(in the rows, 128 means zero)
A state moves one step at a time under one of 6 hidden systems, and each row is a state written as 26 numbers. Each run below is a few steps of one system.
Y, trace 1:
[[163  84 104 115 100 168 184 148  49  83 149 110 121  96 127  71 170 105
  131 133 115  99 123 126 165 128]
 [154  92  38 131  82 133 163 182 133  89 111  95 122 157 130  89 179 116
  134 144  64 125  94 122 103 134]
 [101 120  90  66 116 120 146 169 137 139 138  65  68 153 100 123 183 131
  138 187 131 174  98 142  68 165]
 [106  96 143  58 154 160 151 109  67 133 203 129 113 145  92 103 193 109
  166 158 146 184 121  97 125 140]
 [133  33 107 112 109 185 155 161  65  77 174 171 107  87 125 125 171  99
  171 105  81 114 124 119 142 123]
 [152  79  51 131  76 124 164 208  90  99 107  65 101  90 115  79 170 126
  124 160 109  64 106 137 140 144]
 [123 137  41  99 127 123 172 156 139 122 134  54 128 208 116  90 201 147
  122 179 103 169  88 102  97 174]
 [ 95 109 130  54 145 164 154 123 109 110 191 133  57 158 109 156 191 104
  175 160 128 224 107 156  68 166]]
J, trace 2, 8 rows:
[[130 105 186  91 168 110 160 130 109 141 160 130  86 124 132  84 120 165
  149 149 134 167 119 148 163 138]
 [141 120 139 172 140  97  95 117 138 106 145 209 134 122 128 138 120 107
  183 107 123 124 140 137 143 121]
 [118 136  98 157 112 125 106 155 136 131  94 106 122  82 127 170 113 130
  102 128 149  66 141 144 125 141]
 [127 176 130 119 158 145 158  92 109 135 135  95 147 159 135 120 138 146
   93 143 163 143 132 120 146 156]
 [131 130 131 123 124 152 135 108 161 105 131 161 123 165 156 154 124 119
  134 105  85 182 121 140  94 120]
 [130 114 164 100  93 121 110 143 128 150 106 121  95  78 116 123 105 107
  125 136 140 116 138 150 108  94]
 [124 127 148 135 163 111 115 108 119 160 141 141 176 134 121 104 115 153
  122 120 147 110 138  82 175 117]
 [130 118 101 159 148 122 144 156 164 103 114 135 112 143 162 152 114 168
  127 116  90 129 115 153 135 156]]
Y, trace 3, 8 rows:
[[131 135  63 155  94  92 115 178 184 105  93 113  84 139 133 160 141 121
  145 148 105 125 111 174  70 156]
 [ 94 173 140  75 144 123 116 100 111 178 143  71 125 147  86 128 159 119
  112 182 197 156 134 109  97 149]
 [118  89 166 100 160 199 145  84  97 110 182 189 153 145 147 143 137 121
  139  85  96 176 136  94 147 108]
 [163  74 134 146  85 125 140 181 103  89 108 154  77  45 139 116 106 108
  149 114 106  72 132 182 148 110]
 [148 149  56 153 105  77 127 158 137 151  91  60 175 154 104  63 154 141
  104 166 133  76 111  83 137 130]
 [ 82 143  94 107 174 145 137 124 188 130 145 116 113 210 146 189 150 168
  127 134  98 210 104 125  77 175]
 [118 138 209  77 143 139 134  96  69 124 178 154  57  79 105 138 135  93
  163 152 197 166 152 186 122 144]
 [163  85 120 147  95 165 122 106  63 110 146 174 203 103 112  79 153  73
  139  88 111  77 147  57 173  66]]
V, trace 4:
[[ 87  71 117 112 126 122  68 143 137 170 152 161 157 120  84 151 148 112
  163 121 116 117 130  61 105  96]
 [105  68 120 128 168 173 154 155  85 101 175 147 105  95 137 163 145 160
  144 113 116 114 128 131 168 166]
 [177 162 124 171 142 100 160 113  88  93 132 131 142 133 137  64 136 129
  138 139 155 103 131 143 190 151]
 [149 160  56 165  86 105 107 131 160 107 102 127 154 170 117 125 162  87
  141 140 111 124 120 117  82 128]
 [102  98 115  66 102 154 132 151 113 135 145  98  81 119  99 140 172 102
  137 159 129 155 117 134  73 133]
 [127  97 173  91 159 155 145  93  85 139 176 154 155 140 124  88 140 133
  138 118 124 160 131  84 165 104]
 [166  91 108 181 121 125 138 146 136  78 122 185 144 125 160 113 117 130
  154  88  70 105 123 132 164 113]
 [145 121  80 146 100  78 125 184 118 129 104  83 104  93 102  92 148 128
  139 169 148  71 119 145 134 147]]
K, trace 5, 8 rows:
[[105 159 158  95 139 164 134  95 138 142 125 110 122 140 141 167 113 132
   89 126 145 164 137 138 102 132]
 [137 129 194 116 134 145 132  96 127 131 126 160 122 111 152 127  87 124
  118 104 126 149 142 144 144  96]
 [149 126 151 153 116  97 113 137 152 139  90 141 135 101 144 108  80 141
  117 112 118  95 136 138 151  97]
 [123 158 117 145 144  85 118 139 160 160  99  90 134 134 128 124 107 166
  105 150 151 107 125 131 136 144]
 [ 98 171 148 123 172 123 110  95 142 154 144 123 131 150 124 168 125 147
  118 140 171 154 139 126 120 157]
 [113 137 176 124 144 162 113  94 120 125 140 167 117 100 140 183 101 113
  122 103 148 137 155 150 126 122]
 [154 132 157 144 104 143 134 123 121 121  92 133 130  83 155 124  80 121
   93 103 128  90 148 152 152  98]
 [150 164 121 152 125  94 136 128 166 141  77  93 153 151 152  98  92 159
   88 132 124 112 123 128 144 121]]
N, trace 6, 8 rows:
[[127 113 161 123 153 152 149 121 119  95 154 169  82 114 154 159 118 135
  148 112 118 161 132 174 136 148]
 [167 131 138 133  85 144 145 125  89 107 105 120 129  84 134  95 118  93
  106 122 137  86 143 147 148  99]
 [132 139  71 157 115 134 118 128 156 126 102 115 189 167 136 129 138 131
  101 114  98 109 122  81 122 119]
 [103 143 117 106 135 101 119 146 175 147 119  99  87 153 122 155 134 145
  133 162 131 168 112 152  78 155]
 [123 129 193  91 148 114 117  92  94 155 167 152 118 115  99  99 132 111
  155 145 173 155 141 121 142 115]
 [130  67 139 142 140 171 142 135 109 104 144 174 143 103 157 140 111 144
  128  78  83 109 134 113 171 109]
 [150 142  84 159 100 120 148 169 133 108  78  76 112 101 145 123 117 142
   91 139 129  72 124 164 136 148]
 [135 197  95 154 129  85  97  91 152 142 122 125 173 188 106 117 154 104
  137 154 160 142 129 101 104 138]]
N, trace 7 (8 x 26):
[[ 91 185 123 134 162 117  96 107 105 165 138  89 144 109  91 169 139 136
  103 160 227  87 152 117 135 173]
 [128 156 151 137 179 169 153  66 126  87 172 188 141 183 164 160 134 132
  145  99 115 196 133 137 139 156]
 [163 104 157 104  63 160 159 149 121  91  94 130  66  78 157 121 102  92
  116 114  95 132 129 197 104  94]
 [150 141 104 132  93 122 119 120 112 161  92  85 203 129 110  65 130 113
   82 133 135  75 136  61 148  82]
 [ 94 119  82 146 171 102 111 150 206 144 129 130 141 196 143 163 132 186
  138 125  83 161 103 101 107 158]
 [116 142 187  92 138  81 116 134 123 151 142 124  41  87 104 131 119 124
  162 176 190 155 135 196 106 150]
 [140 113 174 137 149 162 120  70  67 124 167 193 186 105 124 109 125 101
  138  88 146 108 159  81 186  91]
 [131  93  79 160 113 178 161 175 155  80  90 118 119 113 187 178 102 163
   83  83  55  95 118 154 132 140]]
K, trace 8, 8 rows:
[[ 91 149 147  79 181 140 168 126 144 162 134  60 102 166 143 141 121 199
   83 157 142 178 112 134 127 172]
 [130 152 212 124 172 125 113  57 111 129 175 204 129 135 128 129 113 109
  169 115 162 178 152 139 149 119]
 [130  96 140 166  94 134  80 144 149 123  96 177 131  60 139 177  80 106
  127  82 110  68 152 141 125  84]
 [146 149 112 135 111 114 159 163 125 139  73  42 120 100 143  94 103 168
   63 152 147  72 124 150 156 141]
 [125 202 128 137 177 104 130  73 158 151 132 113 179 216 135 111 132 157
  110 144 149 174 124  97 134 151]
 [ 87 133 166 113 151 133  88 109 173 134 147 183  84 127 133 218 109 117
  161 116 132 182 140 165  74 138]
 [132 110 196  98  98 154 120 123  76 142 121 128 102  30 114 127  94  96
  106 120 169  81 159 151 145  86]
 [157 128 120 176 133 135 145 125 137 130  86 116 203 132 166  94  86 172
   69  89  95  72 134  86 195  99]]
J, trace 9, 8 rows:
[[135  91  92 159 141 102 123 157  94 135 144 128 167 112 104  81 150 146
  148 132 133  66 125  75 186 133]
 [136 127  43 166 137 118 155 164 129  85 132 106 125 158 135 126 173 148
  140 145 106 113 106 137 133 185]
 [126 150  90  99 102 141 138 125 106 105 147 106  93 142 101 136 191  76
  149 169 153 156 122 153  74 157]
 [110  92 117  92 101 186 113 107  91 129 158 148 159 124 102 143 171  72
  137 112 118 135 141  75 101  93]
 [150  60 102 122  89 159 154 169 104 117 110 115 148 100 136  83 131 130
  107 106  74  84 117  94 155  90]
 [170 132  87 143 115  70 154 156 122 123 117  91 137 157 117  31 157 142
  142 167 119 115 104 117 154 133]
 [103 125  59 130 138  95 107 149 155 125 156 131 121 180  96 144 191 119
  178 162 122 160 106 110  81 168]
 [ 90  74 110  80 114 180 126 155  81 119 172 123  84  85  93 175 179  95
  151 140 139 127 130 130  90 145]]
M, trace 10 (8 x 26):
[[109 130 151 107 135 163 137 123 129 121 133 128  89 109 142 179 117 130
  114 123 135 148 135 164 109 145]
 [147 123 175 118 114 136 126 106 104 136 126 148 139  99 128 100 107 107
  120 115 138 117 146 121 151  87]
 [142 110 114 157 131 116 132 143 164 121 105 142 150 147 158 116 103 159
  120 104  77 121 119 117 146 113]
 [122 154 133 120 137  88 129 145 154 150 109  85  91 129 124 126 115 156
  117 163 151 135 120 160 116 151]
 [109 162 158 122 161 132 103  75 119 153 153 148 160 146 115 146 132 120
  127 128 172 146 147 102 132 130]
 [118  97 143 141 145 166 132 128 130  96 145 180 110 105 158 181 111 133
  137  89  99 134 135 153 138 133]
 [165 130 154 134  96 108 139 143 115 126  90 113 108  77 137  87  95 121
  111 134 139  87 137 163 151 105]
 [138 162 110 148 140 111 129 107 160 145 102 109 190 183 143 100 116 157
   93 123 115 128 122  86 145 119]]
M, trace 11:
[[ 93  71 109  96 139 207 124 109  95 113 187 170 158 146 118 170 178  97
  148  96  92 157 133  70 111 116]
 [155  42 113 114  77 131 154 196  93  86 132 143  63  68 125  93 147 103
  173 133  86 105 113 167 126 116]
 [170 138  68 154  83  71 115 149 115 144  99  88 182 140  90  33 163 102
  129 162 136  72 119  77 141 103]
 [ 88 136  30 127 156 138 133 146 163 122 145  91 147 213 121 168 195 155
  129 151 103 164  98  89  84 189]
 [ 96 122 138  60 122 158 128 122  73 118 182 123  52  95  79 161 190  71
  172 173 186 168 134 165  73 161]
 [153  72 119 140  87 172 108 104  60 101 162 200 189  93 102 105 162  47
  163  86 110  86 152  66 149  66]
 [157  53  27 163  80 130 168 227 145  79  90  95 114 120 155 100 147 156
  121 119  30  77  89 131 137 134]
 [137 184  77  87  96  65 144 150 123 164 104  15 115 166  78  47 186 119
  116 226 183 138 106 121  92 154]]
V, trace 12:
[[139 120 146 107 123  99 116 119 101 165 137 119 157 123  93  62 141 117
  138 149 154 116 131  84 148  96]
 [112  93  82 150 141 142 117 140 155 109 146 164 152 162 140 160 147 140
  148 102  76 137 118  98 120 136]
 [143 104 135 119 122 117 153 161  87 104 142 121  65  79 118 107 143 122
  154 155 149 113 124 177 142 152]
 [138 154 113 142 137 112 112  92 108 145 141 130 197 161 104  86 155 114
  130 138 153 118 136  68 151 118]
 [127 101  74 140 109 157 138 152 152  78 131 152 108 147 148 168 154 112
  148 112  70 148 115 145  89 143]
 [144 111 155  85 111 116 152 144  71 137 138  96  89  84  98  67 144 112
  137 169 166 117 128 143 145 122]
 [128 126 103 147 148 124 111  98 139 138 143 155 208 188 123 106 148 132
  136 110 103 138 127  52 145 112]
 [136  80  94 137 108 135 146 181 134  75 130 150  62 104 142 156 144 122
  165 126  85 130 114 184 104 154]]

Which system made each of these runs?
trace 13:
[[132 159 145 111 120  67 115 138 165 150 109 109  82 140 114 111 121 126
  147 171 147 161 119 169  90 133]
 [ 85 120 163  93 147 131  82 104 121 186 150 132 156 119  94 149 127 125
  125 132 165 131 144  76 120 108]]
	K
trace 14:
[[139 221 114 156 157 109 129  68 162 123 120 123 168 211 142 130 136 132
  114 140 151 172 128 126 117 159]
 [110 154 183 109 122 165  96  76 148 123 135 186 105 121 136 203 106  80
  137 102 140 177 154 163  74 110]]
	Y
trace 15:
[[ 96 112 106 149 118  99  60 155 145 153 125 145 125  86  92 179 130 110
  153 132 152  83 140 118 106 131]
 [112 106 107 132 157 157 145 140  80 127 148 105 147  99 124 134 142 156
  106 126 150  78 134 102 179 156]]
	M
trace 16 (2 x 26):
[[129 128 152 164 141 162 120 110 134 119 110 158 151  94 166 174  76 144
   93  78 122  91 153 135 161 114]
 [158 185 151 151 127 109 154 114 150 125  79  96 127 131 166 107  78 155
   77 129 141 119 131 168 150 132]]
	J
trace 17, 2 rows:
[[144 131 133 164 152 115 125 112 104 111 146 166 152 123 131 111 128 130
  150 117 141 108 139 121 177 136]
 [136 149  81 168 114 126 126 143 154 100 100 124 130 133 146 157 126 128
  117 121 114 105 128 149 115 147]]
	J
trace 18 (2 x 26):
[[121 140 151 174 167 105  83  95 178 147 125 192 184 156 148 154  85 152
  134  85 110 130 141  96 153 108]
 [115 140 141 142 128  99 112 168 156 130  99 112  56  74 136 182  91 148
  124 145 157 102 133 203 112 162]]
	K
trace 19 (2 x 26):
[[138 132 136 166 149  54  90 134 133 143 139 167 132 118 104 103 123 130
  180 143 158 104 134 126 157 133]
 [ 99 132  76 156 130 142  92 132 126 117 143 144 142 122 110 194 162 104
  142 126 147 101 141 116 105 158]]
	V
trace 20:
[[ 74 110 128  83 155 156 125 133 185 175 120  91 137 173 142 170 113 183
   86 120  90 174 111  90  94 125]
 [128 113 213  94 172 114 152 117  99 128 170 158  62  99 133 109 109 148
  164 142 158 170 132 181 159 143]]
	K
trace 21:
[[143 110 121 131  97 183 132 109 110 103 125 153 161 119 142 138 130  91
  111  90 102 113 142 108 127  93]
 [142  91 110 113  97 130 154 171 143 122  96  97 108 121 146  98 118 143
  109 130  81 122 109 137 122 111]]
	M
trace 22:
[[ 80 153 120 132 189 101  93 115 166 159 158 138 130 169 111 180 142 159
  151 145 155 164 125 111 107 171]
 [ 94  96 160 103 141 185 133 133 111 108 154 154  72  79 142 207 120 127
  131 109 131 143 143 172 114 148]]
	J
trace 23:
[[139 157  96 140 103 117 109 110 121 108 137 142 130 143 104 131 169  70
  158 147 148 135 133 134  92 135]
 [ 99 100 118  90 122 176 120 122 115 128 157 136 125 135 114 163 162 102
  135 125 119 156 130 104  91 123]]
	N
trace 24:
[[147 174 158 144 133  79 115 113 130 134 119 131 106 109 121 113 110 120
  141 152 180 122 141 170 135 136]
 [125 137 148 145 136 150  98  84 133 128 137 182 170 136 138 159 115 104
  131  93 125 131 147 105 129 102]]
	N
trace 25:
[[115  86 130 122 134 191 142 127  83 110 149 143 142  90 138 154 131 126
  111  97 122  96 141 109 157 125]
 [156 140  78 154 114 140 170 148 119  91 102  86 129 137 155 108 139 144
   96 132 112 102 118 145 144 153]]
	N
trace 26 (2 x 26):
[[148 154 143 152 115 137 121  99 127 119 105 147 153 116 146 131 101 109
  107 106 135 107 148 131 142 105]
 [126 129 130 129 130 144 144 133 158 129 100 111 133 136 160 140  96 158
   89 110 102 130 125 133 130 121]]
	M
trace 27 (2 x 26):
[[159 148  95 149 117 159 149  94  65  95 144 128 183 137 120  91 171  90
  120 123 146  98 139  94 163 126]
 [125 105  51 140 106 153 141 159 164  87 119 128 123 170 149 161 163 123
  133 118  60 148 104 130  82 145]]
	N
trace 28, 2 rows:
[[171 140 127 152 153 107 188 139  80  73 149 126  83 117 146  77 146 145
  154 152 151 124 120 187 183 184]
 [153 159  55 158  87 122 113 113 124  89 130 142 159 171 106 119 192  59
  160 139 123 132 126 112  85 133]]
	Y
trace 29 (2 x 26):
[[ 85  44  68  99 104 135 108 204 127 156 132  92 119  99  91 149 161 139
  132 142 100  87 110  81 100 126]
 [108 105 105  95 177 135 185 164  95 132 158  65 101 140 127 103 163 195
  116 165 137 137 103 121 163 191]]
	Y
